In the data rows, 128 means zero.
Some points, each followed by its number:
[120  99 114 139 110 141 178  95 115  89 107 105 181 104 159  96 151 113  98 155 174 100 140 100  89 131 118 148 104 108] 0
[139 106 117 126 121 106 135 125  95 144 109 149 137 153  79 136 102 123 119 139  82  98  70 128 122  96 108 119 104 103] 1
[132  84 145 154 129 115 138 126 140 124  57 129 117 126 115 140 137 131 128 135 117 105 137 128  75 129 122  77 123  63] 2
[129 147 140 126 154 157 130 125 119 127 125 165 120 111 133 152 182 135 128 119 129 114 124 145 116 120 164 124 111 134] 3
[ 90 135 123 116 162 112 125 180 130 166 119 132 125 137 149 129 140 134 180 137 152 122 107 182 126 140 130 125 124 132] 4
[ 87 107 130 126 131  97 157 137  94 143 149 103 153 128 113 117  97 112 140 123 135 118 109 118 145 122  86 149 114 154] 5
[129 101 135 152 127 111 120 121 127 132  93 133 120 135 142 129 109 154 119 119 107 124  94 116 102 125 112  99 132  89] 6
[129 158 152 126 124 120 160 128 125 143 150 142 164 144 115 112 126 144 129 161 124 177 137 126 152 179 129 165 173 146] 7
[129 130 121  77 121 135 125 125 149 132 129 125 147 126 135 153  99 165 123 133 120 152 112 112 124 144 118 141 151 129] 8
[115 106 144 117 129 113 111 138 163 127 119 103  97 133 120 162  96 126 138 106 124 122 101 127 139 111 102 105 125 119] 9
[129 187 148 126 150 140 132 141 142 140 184 124 141 123 149 170 127 178 143 120 119 187 144 127 166 160 145 172 175 199] 10
[ 76 132  86 126 153 113 123 158  87 154 132 100 153  89 203 112 114 163 164 109 162 143 120 148 106 172  93 142 143 158] 11
[149 104 164 126 141 135 184 132 139 147 100  97 173 108 120 141 130 145 133 145 157 135 149 111  96 145 102 137 142 112] 12
[ 84 110 113 126 112 130 170 110 144 133 110 104 177 111 169 142 133 158 115 160 151 126 122 104  85 161 108 144 131 111] 13
[169 147 150 133 106  94 110 119 111 108 152 119 102 158 108 108  96  78 122 109  98 173 163 118 151 162 103 121 170 139] 14
[129 149 124 126 109 119 138 112  92 138 161 147 132 158 110 112 137 115 112 144  92 122 109 128 148 142 133 145 113 144] 15
[ 89 106 139 126 117 130 136 114 157 124  84 134 124 134 139 133 143 136 110 132 127 120 140 119  93 116 129 105 131  84] 16
[142 120  99 125 114 133 140 103 104 107 149  97 149  81 150 130 114 124 108 115 145 130 130  92 127 125  99 147 125 156] 17
[129  69 105 126 113 104 111 129 149 122  89  82 111 115 136 124  80 150 126 102 133  95 134 104  94 121  88  83 105  93] 18
[ 91 143 120  83 155 121 150 169 110 156 148 151 152 157  86 111 136  89 168 167 140 114 121 174 161 119 144 159 107 142] 19
[129 106 141 116 110  93 130 125 120 149 143 137 114 191  85 119 121 131 118 129  93  80  97 127 158  70 127 135  74 125] 20
[129 144 110 128  84 110  97 100 135  94 159 123 102 131  83 101 106  73 101 126 105 146 159 111 165 124 129 131 138 141] 21
[129 122 124 126  99 106 141  95 104 133 131 151 133 177 115 116 151 138  91 149  88  85  69 114 124 111 148 136  82 113] 22
[141 189 128 123 120 134 130 114 104 131 192 156 144 142 129 131 140 126 111 144 113 155 138 128 180 141 160 175 142 184] 23
[129 110  90 128 112 168 135 103 164  96 123 118 147  79  93 158 130 116 101 145 156  99 177 101 126  91 144 139  97 132] 24
[121  89 119 124 121 114 132 121 156 120 125  66 134  97 199 158  96 193 123 100 171 117 128  88 113 119  89 128 118 140] 25
[129  66  87 131 105  89  96 115 112 113 105  72  95 106 141 104  85 148 114  72 120  88 140  92  85 117  93  80  92 111] 26
[129 154 124 116 127 161 133 128 148 111 171 111 132 110 104 147 129 122 127 137 140 140 158 124 178 111 144 159 130 175] 27
[129 132 130 170 160 105  91 161  88 174 111 158  98 154 150 116 121 139 160  99  83 118 101 162 114 125 129  96 121 115] 28
[111 122 128 126 125 117 169 130 109 158 126 154 170 162 112 122 142 126 125 169 128 107 122 136 133 120 137 159 107 119] 29
[129 176 127 109 121 129 102 116 113 141 160 164 109 152 128 119 157  82 117 130 106 143 129 146 152 133 162 143 133 151] 30
[129 166 108 126  96 144 116  94 123  93 152 136 133 100 166 132 140 142  97 126 146 159 145 108 128 175 146 141 155 146] 31
[129  87 132 126 113 150 136  96 151  85  83 106 120  97 133 175 138 146  94 121 126  98 145  95  83  90 125  93 112  89] 32
[166 106  93 153 129 107 108 153 131 127  96 107 122 106 151 116 101 107 159 121 151 140 132 147 107 156  92 103 149 106] 33
[145 169 129 135 151 142 114 149 137 102 169 145 115 128 145 130 142 146 151 127 121 146 150 159 159 138 151 146 138 171] 34
[129 142 137 126 102 132 113 108 163 112 151 112 109 123 100 159 108 101 108 114 131 151 156 103 161 123 130 130 145 140] 35
[129  95 127 126 110 115 122 102 137 108 130  93 115 111 124 129  96 142 100  94 119 105 110  86 130  81 102 119 102 132] 36
[129 158 171 189 136 143 144 124 130 136 133 131 149 110 131 121 127 133 125 130 140 187 170 114 125 161 136 139 189 133] 37
[129 124 145 168 136 150 182 135 164 154 135  99 184 115 126 153 137 139 133 166 176 135 136 120 136 138 131 177 130 139] 38
[129 108 120 126 126 114 154 132 117 128 121  95 164 118 140  99 104 107 136 135 164 139 129 118 112 150  77 140 141 129] 39
[129 157 132 110  70 130 145  75 114  86 166 137 152 135 152 114 137 125  76 155 130 150 124  90 145 149 136 164 144 144] 40
[129 126 182 126 158 129 140 140 167 141 131 102 117 104 158 133 136 163 143  94 145 144 161 118 127 130 123 126 142 148] 41
[144 141 159 132  97 128 134  99 160 119 158 128 123 152  72 126 119  87  92 135 105 130 151 103 165 118 136 142 123 138] 42
[167 125 107 128 171 130 138 182 126 166 134 118 133 124 140 105 146 115 182 137 157  97 127 183 147 120 130 138  96 147] 43
[129 120 117 126 113  86 101 128  89 137 150 142 101 165 104 114 102  93 125 110  94 102 107 130 150 100 120 124  95 137] 44
[160 123 110 126 115 102  71 101 100 105 151 112  78 109 164  86  98 162 103  53  96 121 113  95 126 121 120 103 113 151] 45
[160 162 144 164 154 170 153 138 149 154 127 170 154 114 154 150 192 149 143 157 167 139 162 153 129 152 172 152 138 136] 46
[129 117 102 126 141 128  92 142 108 137 120 135 101 136 130 134 120 121 142 116 118 104  67 148 126  98 129 111 106 120] 47
Which three points above are nearest to each new point by angle, seen from the average point of the numbered points? Their numbers follow each, nearest first.
[129 136 161  99 127 110 113 137 127 122 106 137 107 148  95 115 111 105 137 124 107 171 137 143 115 165 121  96 181  98] 14 2 33
[130 133  96 125 125 181 175 135 161 136 131 126 190 106  94 167 145 139 130 190 185 129 140 129 140 127 149 176 129 143] 38 46 24
[129 117 115 126 155 148  84 141 140 134 106 142  74 118 103 139 133 120 140  89  97 102 109 142 120  68 153  82 108 118] 47 28 9
[129 130 132  87 152 154 143 145 138 155 103 148 147 104 111 130 161 145 144 150 166 130 165 147 116 127 159 131 138 119] 46 3 12
[129 109  83 126 136 161 118 131 131  84 130 132 118  96 124 138 139 132 127 129 142  76 118 138 137  81 154 124  77 135] 24 47 3
[129 126 108 122 176 183 128 150 153 128 122 135 115  94  92 163 160 137 149 126 133  93 119 154 134  83 171 124  92 141] 3 43 24
[152 122 134 126 147 137 184 156 169 165 131 113 189 125 129 147 126 167 151 176 162 123 150 134 152 115 131 181 120 152] 38 12 46
[ 83 122 130 110 155 142 144 161 151 168  97 136 146 122 118 170 145 175 158 155 157 126 128 156 120 135 146 127 133 116] 4 46 38
[129 126 122 126 134 171 188 129 149 121 130 105 191  86 160 149 164 114 132 173 209 122 156 128 118 146 128 173 121 144] 38 0 46
[124 148 140 126 115 167 105 108 169  98 124 118 112  98 131 183 124 165 109 113 125 173 136 103 122 159 136 113 177 128] 31 35 8
[ 46 153 177 126 148 133 100 146 142 138 117 132  94 128 113 136 113 130 147 104 102 177 158 145 137 146 118  95 183 118] 37 41 9
[150 121 108  89  88 119  95  97 136  88 136 108 103 133 104  99  94  88  97 110 110 136 149  95 136 119 111 112 135 120] 21 14 35
[148 150 111  98 145 145 139 154 121 140 130 163 151 134 142 147 158 151 150 160 150 114 125 165 132 136 164 146 112 137] 46 3 43
[129 141 164 133 149 149 148 125 129 104 137 119 129  87 133 104 154 105 133 109 135 151 182 119 112 156 136 128 147 146] 37 41 46
[129 113 123 126 136 119 143 133 109 118 130  89 132  95 161 109 116 144 139 109 139 139 141 117 109 158  97 122 141 146] 11 39 25
[142 158 146 127  84 122 150  87 122 119 132 141 154 153 145 105 155 117  89 158 129 157 134 109 123 168 139 152 155 116] 40 7 31
[136 117  70 101 102 138 121 104 104 120 128 130 139 118 142 132 136 108 106 140 129  96  91 116 113 135 119 132  96 122] 22 0 47
[183 155 124 124 112 110 133 111 102 138 158 159 141 176 118 100 144 119 108 152  96 124 113 130 158 136 149 161 115 142] 15 23 30
[132 125 129 112 112 119 173 124 104 152 137 139 164 148 110 112 145  97 123 168 142 115 133 129 135 136 133 158 113 128] 29 19 15
[129 131 110 126 151  98 100 177 131 146 133 108 110 119 177 112  97 142 179 101 138 153 150 158 130 155 101 118 153 146] 11 33 4
[129 135 124  81 124 130 132 129 109 106 137 137 129 140  85 127 129  96 128 143 122 130 143 134 134 123 134 134 129 131] 19 30 21
[129 156 205 126 122  89 137 136 116 165 109 174 134 190  98 117 123 133 133 153  83 184 118 143 122 163 128 121 191  94] 7 14 37
[ 88 133 129  91 160 146 124 154 139 138 106 124 124  88 136 147 139 129 156 121 149 135 115 151 108 140 138 111 141 118] 4 3 11
[129 118 120 186 116 129 162 135 152 126 142 104 163 163 149 159 131 172 131 170 168 110 103 127 143 128 132 167 107 137] 38 13 29
[132  90 118 126  75  94 125  70 116  93 101 121 135 138 118  73 109 117  69 123 102 116 142  75  85 134 113 107 121  81] 26 18 36
[177 144 109 126 140 122 106 133  98 140 145 163 121 141 136 114 133 131 132 126 112 119 107 146 141 115 150 141 114 139] 30 47 28
[129 108 108 137  78 119 120 101 136  83 130  96 133 137 158 159  88 167  98 129 136 129  85  93 124 150 101 122 131 113] 25 36 18
[170 131 115 129 167 160 141 175 160 168 140 132 143 120 113 162 140 146 169 151 166 102 123 163 163  85 160 159  98 153] 43 46 19
[ 82 146 131  95 132 180 113 106 167 123 136 164 119 120 124 178 162 179 101 136 105 117 135 115 140  81 188 137 113 137] 3 24 27
[129 137 111 128 136 147 121 132 100 139 118 161 121 135 121 137 158 113 134 138 130 111 121 152 115 118 152 119 115 115] 3 47 30
[120 144 149 126 109 136 152 101 132 114 129 135 151 141 161 136 151 150 103 146 122 148 128 112 119 157 132 144 147 119] 40 31 13
[129 114 112 165 112 123 153 122 138 129 127 108 165 102 108 132 109 121 122 151 163 135 163 110 138 124 113 150 137 137] 38 24 39
[ 89 127 156 126 176 114 127 185 128 197 123 128 125 143 106 114 109 123 185 124 137 135 107 167 147 130 118 128 133 133] 4 19 43
[166 115 147 126 132  82 120 151 122 165  99 108 124 126 161  99 102  98 156 113 149 163 148 138 100 169  80 102 172 104] 33 39 14
[129 141 150 122 133 137 119 140 124 141 120 163 118 153 102 139 143 112 134 142 127 132 149 148 137 128 151 121 134 112] 30 3 19
[129 130  90 126  86 115 107 101 138 107 138 123 127 127 148 119 114 131 101 133 124 131 118 111 136 133 118 136 126 125] 40 31 21
[136 138 134 115 150 123 123 152 142 160 129 117 126 121 125 119 121 120 155 117 144 152 143 141 131 142 122 126 150 140] 4 41 43
[119 128 147 169 120 104 142 117  89 135 121 142 130 157 120  92 137 109 121 120 104 133 117 129 102 154 113 119 136 110] 28 6 15
[129 146 154 136 157 137 153 156 143 143 125 142 148 143 100 140 148 137 155 161 141 154 139 156 142 136 153 143 156 135] 46 7 19
[154 121 119 182 125 120  58 112  70 125 129 131  59 107 164 139 104 146 117  43  70 126 108 112 101 126 103  69 126 132] 45 28 26
[ 99 137 147 126 107 156 135  95 141  96 118 144 129 138 131 147 155 148  94 142 107 139 137 107 107 134 156 122 141 109] 16 32 40
[ 98 145 160 126 103 123 140  98 144 115 124 133 140 132 131 145 138 108 102 142 148 167 146 107 126 155 123 137 170 119] 37 40 31
[143 122 143 126 129 107  74 123 117  88 135 102  65 105 185 143  97 144 130  45  91 141 119 110 110 118  96  80 142 139] 45 26 9
[129 114  98 156 135 132 106 146 152 126  94 114 121 105 142 124 113 128 146 127 152 139 160 139 107 130 120 106 149 109] 33 2 18
[132  94 123 164 121  89 135 149 133 128 128  80 139 131 117 127  68 151 143 122 133 121 141 117 143 110  81 132 121 133] 18 5 26
[128 124 153 126  98  90 128  90  94 110 127 130 114 137 136  92 118 109  94 111  94 140 113  96 112 152 105 107 139 109] 14 45 6
[141 138 144  97 140 130  87 144 174 144 149 115  86 131 119 160 100 155 137  91 118 132 178 125 172  88 146 124 125 153] 35 27 41
[146 136 154 126 160 142 130 152 159 128  85 144 131  79 148 129 156 155 154 132 165 157 161 154  93 154 146 103 172 100] 46 41 37
[167 158 131 123 149 146 122 131 104 143 141 172 128 117 133 114 156 143 131 125 116 130 122 141 140 116 156 137 127 148] 3 34 30
[129 103 131 126 141 136 107 142 152 121  74 120 104 123 145 136 131 135 143 109 135 128 100 142  79 134 128  75 142  81] 2 6 16
[ 95 124 163 104 107 143 155  96 130 104 113 129 137 130 109 107 140  89  98 138 112 140 147 104 108 145 122 118 144  96] 16 42 0
[129 126 143 113 120 122 119 120 150 133 130 125 114 128 135 116 120 116 121 109 129 141 163 117 125 144 117 120 141 123] 14 35 41
[129 124  84 126 106 157 107 118 160 110 122 115 128 111 134 148 117 134 115 135 136 124 138 116 124 113 139 124 125 121] 24 32 35
[129 123 155 107 138 150 118 125 142 133 101 153  95 145 105 136 157 137 125 117 104 106 102 137 117  98 150  93 112 102] 3 47 2
[129 120 116 126  75 130 112  79 134  88 123 101 128 104 165 131 107 138  78 109 140 142 156  72 105 144 114 120 143 114] 31 17 32
[129 122  84 161 116 168  99 118 146  82 116 127 131  92 141 156 113 132 117 127 139 128 137 119 114 118 128 119 134 123] 24 32 31
[102 128 125 126  92 132 163 102 122 120 145 128 172 130 114 121 119 124  99 161 146 130 148 100 143 136 120 168 129 138] 40 0 38
[129 166 120 136 122 122 108 122 132 121 180 116 122 110 131 132 117 137 124 113 124 163 186 118 168 152 139 155 150 185] 10 23 27
